One vector is turned by the same rotation once a step. Each row is the vector after some number of steps, and that number follows the row.
The counts run from 0 to 130.
[-30 -34 -35  -8   1  16 -15 -30  18  22  36 -49 -13  -9 -27 -10 -20  14
 -38 -24 -29 -25  15 -27   0 -41   9 -24  27  -7 -20  47 -14  -8   1 -12
   8  -4 -19 -50 -20  19]
94
[ 27  19  34   2 -14  23  22  31  20 -40 -25 -48  22  34 -20   2 -27 -65
  -5 -14  14   9   6  29  11  -4   2  57  -9 -36   7  19  -2  23   7 -12
   8 -40  34   0  13 -21]
12
[-34   8   4  12  19  29  67  12  11  -6  12 -35  18   7   0 -13 -60  -7
 -34 -19 -42 -12 -12 -21 -21 -23 -12  37   6 -12 -24  27 -30 -10 -14  -3
  15 -13  25  16  30  21]
7
[-10 -18  -1  -5  14   4  -7  -1   1  -3 -35 -30  28  -9 -62 -47  -6 -31
 -31 -22 -29  10  37  13  -8 -31   1  38  -4 -49  51   0 -35  25  23 -35
  -2 -10   9 -22  22  -1]
10
[-22  30   7   7 -24  15  15 -42  11   8  11 -21  -7   9  12 -16  18 -29
  32 -61  63 -28 -12 -29   3   1 -15 -52  -4  39   3  17 -12  -9 -26  13
  -5 -14 -18  28  -6  22]
85
[-13  -7 -15  -3  36  46  19  14  -5  -6  37  65 -21   7   4  45 -13  23
  11  42 -30   8   3 -19  -1 -29  -2 -16 -43  26 -12 -25  -3  -7  -7  16
   6  31 -16  32   1  12]
60
[ 36 -20  -9  -3   3  25 -58  15  51 -42  32   1   4  15  29  14  21 -14
  33  32   0 -23  11  19  39  35   4  -8   9 -20  -7   2  19   2  19  23
 -18  -4  36  26 -34  -5]
70
[ -2  -9 -51  20   9  -8  32 -48   9  41 -11 -29  -9  11   6 -11  12  68
 -42 -16  17  18  -1 -19 -26 -24 -13  -5  10 -17  33   9  36  -4  51 -17
 -19  -8   2   5   9 -27]
126
[ 21 -14  18 -30  10  -8 -18  22  11  -5  33 -52   1 -27  35  -8  64 -25
  12 -40 -16 -27  15  -1  26  34   0 -51  28  26 -10   2  -9  -3   7  10
   3 -16  11  51 -16  35]
83
[  1   5 -27  16 -10  26  31 -34  11   5  -2 -38 -22  36 -23  -3 -14 -49
   2 -31  18 -30 -12   2 -19 -67   6  33 -29   1  24   3 -15  24   7   0
 -12 -22 -25 -44   5 -28]
99
[ 23  -8  45  30 -32  -5  10 -15 -22 -32 -50  -1  26   5   1 -12  -7 -32
   2  34  43  20  11  59  11  25  35   4  25 -16 -19 -19  18   3   3  29
 -13   1 -29 -24 -37  11]
44
[-45  32 -10 -28 -13   6  45  17 -24  16 -49 -24  -8  24  15  25 -23  42
  -3  -1  -8   8 -14  -4 -27  20 -46  26 -21  -8  -2  11 -11  10 -43 -29
   0  43  21  32  41  -8]
119
[ 40 -25  38 -14 -10  21 -22 -13  31 -46   6 -46  14  18  -2  21  -8 -30
 -38  -9 -31   3  -7  13  35  -9  18  35 -30   7 -25   4  -9 -16  30  -8
   8  -4  14 -73  -7 -13]
102
[ 20  16  24   7   2 -11  -1  48   2 -29   2 -24   3  26 -19   5 -34 -21
   4 -42  48  11 -41   9  -6  10 -25  46 -23   7   9  26   2  21 -10 -36
  32 -36  32  19  38  -6]
111
[-35  16  25  22 -35  14  38 -33 -20  -2  -8 -25  -8  29 -11 -19 -10 -50
   6 -58  44 -25 -24 -24   3 -26 -15 -13 -20  37   6   8  11   0 -19  -5
  -3 -30 -27 -36  30 -18]
0
[-27 -21  27 -21 -14  -7   9  12 -32 -15 -71 -31  43  15  13   3  22  58
 -19  -3  -9  28   9  19  32  62 -24 -19  13  -8 -21 -23   6 -25 -15  -6
   3   5  20  23  -2  -6]
30
[ -2  32   8  16  40 -14  34  27 -14 -10  -6  19  21  -4   1  -5 -25 -24
  -9   7  24   3   2  -6  -7  -6  36  24  31  28 -35 -20   3 -15 -29  51
  47 -11 -32  57 -30  29]
52
[-18 -31  54   1 -25  15  -8  -7   1 -34  14 -32  27   8 -20   0 -36  -9
 -38 -30 -48  16  -3 -21  34   4  -5 -12   5  -3 -22  29   7 -11  20 -34
   7 -33   8 -85  17 -11]
4
[ -1 -27 -23  -3  10 -10  24 -27  -8  15 -45 -40   4 -12  21 -14  58  66
 -42   4 -26   1  18   2 -11   6  -8  -3  10 -25  34 -26  26  -5  39  -1
 -26  12   8  18   7 -12]
127
[  0 -17  20  34  12  -5  45  10  11 -27 -13  -5  35 -54  25 -18 -20  25
 -16  17 -11   6  -2   5 -14  24   3 -25  62 -29 -18 -25  54  20  27  33
 -15 -26  28  54 -10  13]
38
[ 30  76  39 -42   0  13 -21 -29  15 -10 -32  -5  62  -4 -26  -9 -32  19
 -13 -21  17  25  -4 -16  -1  31   1  26 -18 -14 -11  12  11 -15  26 -19
 -19  22  18 -10  25  -4]
18
[ 12  28  -2   4 -12 -38 -11  28  14   1  38  31 -31 -40  48 -14  15 -44
  61  -7   3 -46 -32   5 -29  44  -6   3  16  23  -2  -8  -9  14 -10  19
 -25   7   9   8  21 -14]
78
[-22 -19 -13 -26  11  37 -54  13   1   5  12  38  20  31 -30  18 -27  37
   2  37 -20  14  26  -1  29  11   6 -17   2 -10 -26  14 -18 -23 -28  16
  20  37  -7 -19 -36  28]
62
[ 14  36  -6  -9 -33 -24 -55  -6  11  12  24  42  -7 -46  21 -37  13 -43
  66  -7  11 -34  -8  10 -10  45  -3 -14  10  15  17  -6 -11  13  -1  16
 -20  15  -5 -34   9 -18]
77
[ 41   5  17  -2   8 -27   5  55  -1 -28 -17  -9  17   3  14   5   3  19
  -3 -12  30  26 -12  -2   8  27 -10   6  11 -14  -3 -22  56  15   7 -18
  31 -39  42  53  42 -36]
25
[ 21 -29  44  13   9  21 -32  44  -9 -43  11  38  17  24 -13  34   4 -29
  14  18  16  31  11   9  41   4  23 -18 -13  -1 -16 -20  34   3  -6  15
  41 -31 -16   3 -34   3]
57
[ 16 -17   8  20   6 -33  20  -3 -17   0   5  20 -13  -9   9  38 -13  22
 -26  61 -16  45 -20  15  -8 -16  42  15  11  19 -50  12  -4 -43  12  18
  16  19 -38 -26 -36  24]
48
[-38   9 -19  -6 -27  10  36 -39 -15  33   9  -7 -37  -7   2  -2  43 -32
  21 -36  20 -30 -12 -14 -18 -20 -25 -47 -31  41   7  -2 -28  15 -29   0
  -5   6 -32   9   9  18]
86
[  8  74 -15 -32  29 -21  45  25  -9  13 -45  -4  24   2  -4  12 -26  15
  -7   6  -9   5 -16 -12 -39   2  -9  73  -6  -1 -11  -2  -5   8 -29   1
   4  18  15  36  51 -17]
20
[ -8 -29 -67  15   5   1 -36  13  -1  23  36  34 -26  37 -23  10 -10  11
  40  30  41  -7   0  15  -8 -22  -2  10 -13 -15  25  29 -19   1  -3  -2
  -1  -7   9   2 -38  -7]
67
[-28  26  25  11  17  33  50 -13  36 -19  26 -12  35 -30   0 -17 -48 -18
 -33 -34 -64 -15  -5 -40 -17 -26  -6  11  11  -3  -8   9   2   9   6  -5
   2 -19  20  -5  40   1]
6
[ 10  21 -23  18   5   5  23 -14  -2  20  -9   8   4  39  -2  14  12  74
 -22 -26  52  49 -34 -13  -6  -5 -15 -19 -29  13  13  -4  35 -14  29 -25
  10 -19  16  36  20  -9]
27
[ 12  31 -33 -19  15 -44  16  24 -33  29 -36 -11   8  29   0  15 -21  40
 -10   8   6  15 -17   9 -26  22  -8  68   3   3 -14  13 -29  -6 -27 -22
  25  11  19   5  39 -13]
21
[-35  -3 -19   3   5  19  46 -10   0  16  -5 -43  14  37 -26  -9 -58   6
 -44 -23 -25   9  -8  -8  -4 -38  -3  50  11 -16  -7  44 -54 -14 -17 -17
  19 -16  16  -9  -2  31]
8
[-32  -3  11  16 -21  12  53 -25 -24   9  -1   2 -33  22   8  -8  11 -44
  -6 -31  -7 -18 -11 -20 -12 -48 -16  10 -43  25  21 -13  -1   2 -14 -23
  -9  -8 -28 -43  48 -39]
1
[ 44   5   4 -21   8 -43 -28  62 -21  -8 -29   6  17 -25 -18 -30  25  17
 -13  -7  -3  28   4 -11 -15  22  -5   9  -4 -12  27 -22  44  34  30 -30
   9 -17  36  38  51 -38]
24
[ -5  20  10  11  26  50   2  -4   4 -20  42  81  -2   2 -19  38 -20   5
  21   5   8  17   0 -34  13 -36   4 -32 -47  25  -7 -21  35  14  -4  17
  11  10 -32  23  -6  -9]
59
[ 22  -1 -18   9 -18 -43   8  28   4  12  58  14 -48 -11  49  19  10 -24
  48   1  19 -29 -51   8 -22  26  -8   8  20  31 -35  23 -15  -4 -12   9
   0  -8   2   4   7  -2]
79
[ 28  30  26 -19  14 -18  -7  66  10 -34 -12 -30  19  -4  -8 -17 -16 -51
  -6 -24   4 -12  -3  21  -3  23 -15  53  -7  -7  28  12   1  31  -2 -22
  29 -27  36  27  41 -19]
110
[ 16   3 -22 -12  -1 -60 -32  30 -31  35 -33 -20  11  33 -41  -2  -6  35
 -20   1  23  33 -10  12 -24   7   1  53 -11  -7  16  24 -24 -16 -14 -52
  17   8  21 -19  26 -29]
22
